In the rows, 128 means zero.
Z: rows in 3 groups, each row roughly a mix of its group's directions:
Z (121 x 12):
[[146 112 155 145 120 126 145  45 142 161 147 117]
 [151  84  75 141 104  89 123 119 115  97 103 161]
 [ 56 166 124 161 133 122  99 145 157 106 130 112]
 [164 111 166 123 187 107 142 144  99  99 158 148]
 [132 155 134  67 112  79 109 109  81 149 130 130]
 [162 108 170 134 146 103 191 132  91 127 112 103]
 [141 162 138 148 168 141 158 160 154 142 183 161]
 [150 137 116 136 115 149 128 182  90  88 182 109]
 [115  83 168 149 165 154 122 114 138 138 188 115]
 [155 178  91 155 162 170 117 147 156  99 134 136]
 [167  99 116 110 139 126  94  77 150 137 127 184]
 [133 151 140 159 126 128 178  98  96 155 183 154]
 [151  94 119  94  99 126  70 107 119  82 106 113]
 [107 144 132 188 123 145  99  94 150  79 144 155]
 [167  95 155 133 102 179 130 124  80 128 166 136]
 [155 164 124 139 117  93  97 135 175 103  79 156]
 [138 144  90 135 129 186 143 187 114 106 148 150]
 [117 155 170 167 134 109 132 183 119 167  92 137]
 [121 102 132 143  92 163 148 129  93 176  76 110]
 [144 182 109 141 129 138  99 168 139  66 142 137]
 [ 82 117 155 148  81 105 135 111 144  95  82 153]
 [161 134 187 127 155 108  81 114 118  87 114 149]
 [103 150 167 143 128 112 192 148 148 132 100 170]
 [150 173 137 135 123 123 107  84 128  60 137 156]
 [132 117 125  91  71 130  91 149 105 150 161  85]
 [155  82 147 120  79 140 148  75  97 120 110 136]
 [ 82 135 149 129  79 139  80 110 158 150 136 164]
 [ 98  67 143 192 111 114 117 122 130 103 120 142]
 [ 72  69 135 132 137 169 131 115 116 141 124  89]
 [175 136 156 150 129 199 108 132 103 120 154 140]
 [110 143 121 138 128  98 176  96  57 135 121 106]
 [128 146 121  99 178 107 168 140 117 140 193 127]
 [141 116 146 131 169 133 147 169 166 101 186 151]
 [156 138 137  49  94 160 119 141 110 137 128 148]
 [ 85 147 113 158 138  85  96 145 139  66 131 128]
 [ 93 139 124 151 145 100 171 140 103  83  78 108]
 [107 174  71  92 159 108 149 126 131 112 155 102]
 [182  72 127 142 133 121 137 115 108 147 182 114]
 [ 69  83 125 151 132 113 172 121 144  94 109 106]
 [183 129 132 144 114  93 142 121 147 156  62 138]
 [152 141 102 124 123 171 160  75 140 141 178 152]
 [148 168  99 107  94 130 109  66  86 125 125 135]
 [104 160 132 133 128  85 109 153  86 123  67 106]
 [202 151 125 111 138 119 131  84 148 150 100 148]
 [125 101 127 111 152 176 125 195 127 125 156 164]
 [120 115  81 152  94 172 142 142 124 119 114  67]
 [113 132 118 109  85 126  79 108 159 101  76 155]
 [132 176 108  96 137  67 122 109 169 127 128 156]
 [165 156  66 139 105 130 159 125 103 152 101  96]
 [117 105 171 127 126 127  70 105 169 105 117 170]
 [115 141 126  94 110 117 193  74 111 154 140 148]
 [166 163 105 126 116  52 150 140 153 128 122 141]
 [122 146 171 152 147 100  96 198 133 149 136 138]
 [139 146 118  96  71 159  76  99 128 119 159 140]
 [ 74 170 131 159 151  95 155 160 131 116  92 126]
 [ 98 162  93 125 142  90 126 111  69 138 130  87]
 [188 110 137  99 138 144 178  92 116 149 152 146]
 [157 129 174 119 134 140 174 150 146 171 152 172]
 [186 114 130  95 103 141 114  80 125 126  86 156]
 [107  93 145 102 125 129 116 168 177 159  76 119]
 [114 135 130 146  78 111  83 142 170 102  83 151]
 [135  84 135 111 118 154  84 109 148 195 127 143]
 [157 111  73 132  97 134 137 131 111  75 137 173]
 [ 93 145  94 129 140  77 122 125 194 111 127 108]
 [111 110  88  86 121 108 106  94  94 115 107  77]
 [126  68 113  95 107  86  97 107 139 145 101 157]
 [ 71  86 146 133 166 128 156 154  92 133 139 100]
 [ 72  82 122 127  98 163 133 106 120 162 142  95]
 [ 92 176 102 148 110 111  99 117 106 140  72 108]
 [163 103 142 136 148  90 178 108 126 188 130 117]
 [ 86 145 126 138  74 157  96 116 149 166  89 138]
 [101 152 190 155 181 130 110 147 143 129  99 120]
 [152 146 115 108 173 176 103 123 121  66 136 124]
 [144  89 143 133 155 129 117 169 106 186 143  85]
 [109 123 100  64 126 126  87 131 167 160 106 106]
 [147 127 124 157 125 146 127  98 177 161 191 103]
 [138 152 136 114 112  77  95 110 174 122 100 177]
 [130 125 155 112 123 125  85 130 123  87  68 176]
 [143 131 108 158  95  98 153 125  94 147 114  60]
 [170  94 166 163 135 101 158 150 109 152  86 132]
 [ 89 151 204 138 138 138 157 119 133 130  93 112]
 [ 90  75 150 135 156  75 154 137 135 134 162 114]
 [ 78 132 157 147  96  95  86 153 148 150  91 135]
 [151 145 154 112 111 158 187 149  89  83 139 132]
 [141 137 141 128 152  88 132 121 146 149  45 145]
 [186  93 113 159 166 152 114 138 120 138 110 170]
 [114 151 111 100 131 164  87 154 147 150  74 163]
 [146 174 114 157 141 118 120 110 197 166 128 116]
 [105 140  47 140 133 151 146 147 153 134 160 140]
 [122 205  93 173 146 142 110 136 123 140 119 125]
 [115 109 135 149  65 109 141 119 140 193 108 129]
 [172 133 153 100 108 153 109 128 144 191 151 160]
 [112 168  97 150 161 122 100 163 134  79  94 107]
 [140 126 139 153 155 148 137 164 177  72 151 160]
 [105  94 152 166  85 118  91 154 105 133  96  93]
 [114  94 121 112 161  95 142 136 146 193 152  92]
 [169 105 112  75 115 150 160  81 117  93 121 135]
 [133 112 135 101 128 134 178 135 123 142  48 114]
 [177 124  63 103 117 125 116 128 117  99 129 173]
 [146 147 122  38 120 111 109 122 129 153 111 135]
 [ 91 125  85 137 174 106  92 163 164 149 144 122]
 [ 91 138 122 116 162  65 165 141 127 150 170 123]
 [142 147 116  98 122 167 134 179 109  77 143 166]
 [143 132 102 131 131 162  87 131 182  69 134 144]
 [107 157 116  85 141 146 134 111 164 118 195 149]
 [126 186 135  65 153 143 170 121 142 133 145 134]
 [181 134 136 134 145 116 178 134  89 173  96 126]
 [115 124 103 136 141 143 118 114 168 103 202  92]
 [116 153 180 131 109 172 132 154 107 133 165  81]
 [130 122 117 128 171 118 144  67 173 170 127 151]
 [114 181  97 148 143  83 143 104 137 125 142  75]
 [114 117  99 115 107 128 148  87 113  77  69 110]
 [201 145 121 118 155 179 123 149 136 151 142 137]
 [138 128 116 159 132 112 123 104 130  55 178 154]
 [127  74 111 131 150 139  93 113 166 166 125 177]
 [102 150 162 144 151  82 105 132 173 143 164 163]
 [128  77 176 112 146 121  91  92 149 103 130 162]
 [164 112 107 108 185 142 162 151  99 141 143  86]
 [ 93  89 163 141 106 170  91 100 149 148 162 134]
 [124 100 123  95  95 137  90 114 138 123  83 189]
 [162 109 132 124 126 154 184 103 118 157  77 159]]

one row of each group, then the others: which group is each in?
[127 152 113 126 142  95  97 105 203 105 155 133]
<71>
[119 161 117 102 150 133  95 162 189 159 157 144]
<93>
[175  78 111 115 152 116 156 152 108 101 157 164]
<129>

[116 115 145 163 140 156 161 165 183 111  85 143]
<93>
[199 121 140 144 148 174 116 150 134 132 166 144]
<93>
[158 138 119 140 133  69 177 124 142 182 117 117]
<71>
[119 127 135 165 154 152  68 162 138  88 137 162]
<129>
[ 63 132 111 162 107 140 111 135 176 151 121  96]
<71>
[118 164 107 143 145 125 150 121  87 200 136 102]
<93>
[175 137 155  94 102 152 163 100 134 143 131 181]
<93>
[158  83 130  76  98 156 140  90 135 167 121 127]
<93>
[ 91 144 125 143 136 187  76 124 162  99 143 117]
<71>
[110 117 159 161 134 103 183 140  79 165 115 113]
<93>
[151 114 152  74  94 109 122 104  90 179 122 132]
<93>
